In the rows, zero is written as 100.
One turn moves each row of this set onto another row. After a few examples, where does it send each row asked below?
Z418: 108 85 97 127 114 119 103 96 137 133 104 135 114 102 87 84 91 83 96 100
 84 92 127
Z265: 92 93 94 123 105 129 107 97 129 119 101 123 129 87 69 97 81 71 101 96 83
 88 132
Z630: 113 135 61 109 89 97 96 126 90 123 128 100 117 94 125 138 93 82 110 113
 108 85 83
Z937: 120 92 107 97 107 68 99 100 148 93 118 114 94 78 93 117 85 106 125 103
 103 86 105
Z613: 105 126 58 94 87 81 95 121 97 119 126 101 104 102 113 139 96 90 107 124
 118 71 88
Z102: 112 103 68 96 84 139 101 107 87 126 115 88 85 102 96 113 117 75 121 118
 116 79 90
Z840: 86 86 76 80 83 119 114 110 89 115 104 121 149 79 120 114 97 83 82 108
 130 123 93
Z305: 101 95 98 103 94 101 97 92 119 124 108 117 83 106 69 130 78 108 127 84
 82 97 117
Z996: 96 77 106 103 93 114 98 96 120 133 109 109 89 96 69 131 81 97 118 81 102
 89 128
Z816: 114 97 126 87 109 62 125 113 128 103 109 117 116 96 103 87 107 76 130
 106 106 103 92
Z478: 108 115 72 91 91 137 93 104 88 129 103 82 83 95 105 107 113 72 123 115
 113 86 83
Z504: 112 98 53 98 99 83 100 122 91 100 123 120 141 76 132 116 91 66 100 107
 126 94 94
Z543: 100 90 106 125 106 126 101 84 140 126 104 126 104 94 80 96 98 71 102 97
 80 92 128
Z701: 108 90 122 91 101 73 125 105 128 96 127 132 117 104 102 91 105 82 124 93
 98 125 103
Z554: 124 85 112 87 116 89 94 103 147 96 121 108 95 85 87 108 77 114 118 102
 101 85 99
Z38: 77 107 71 91 87 155 91 96 114 107 110 92 119 75 92 94 110 85 86 119 122
 96 86
Z291: 115 115 63 104 89 130 101 106 91 132 104 79 97 95 115 104 119 80 125 125
 110 89 83
Z655: 88 116 111 95 97 102 128 100 142 106 103 131 137 101 81 92 90 92 98 121
 79 113 119
Z989: 117 95 126 78 110 83 116 113 131 105 131 130 108 116 100 88 106 89 125
 98 104 114 101
Z434: 99 86 101 106 100 109 93 99 121 129 113 119 94 110 74 119 69 118 111 77
 85 101 110
Z209: 116 99 63 90 102 97 95 110 83 97 124 124 140 71 127 124 82 67 91 109 121
 92 92
Z750: 100 90 111 81 108 66 98 97 132 100 118 91 85 84 85 119 83 104 125 99 109
 86 104
Z386: 82 126 113 105 99 92 124 117 133 114 104 132 146 104 85 88 95 74 107 107
 88 113 110
Z668: 112 91 59 95 105 76 101 108 91 99 117 126 136 79 129 109 100 68 92 109
 124 88 78
Z930: 76 105 78 81 91 149 92 94 109 118 102 85 116 71 106 101 108 84 81 120
 122 103 88
Z90: 91 92 82 69 80 124 99 98 89 118 106 126 136 77 117 115 102 84 86 112 142
 121 94
Z696: 84 96 79 83 79 120 111 109 92 117 100 131 148 86 108 109 105 90 83 106
 133 122 74
Z627: 114 136 58 99 88 90 91 129 94 119 118 100 105 94 118 132 95 83 123 119
 120 79 88
Z54: 93 123 102 90 112 93 121 108 139 108 110 135 134 114 85 83 88 96 102 123
 81 106 120
Z373: 77 111 68 79 87 138 87 88 108 115 106 82 111 79 108 92 113 90 96 127 126
 110 89

Z937 -> Z305
Z291 -> Z373
And these:
Z989 -> Z554
Z668 -> Z613
Z840 -> Z504
Z750 -> Z996

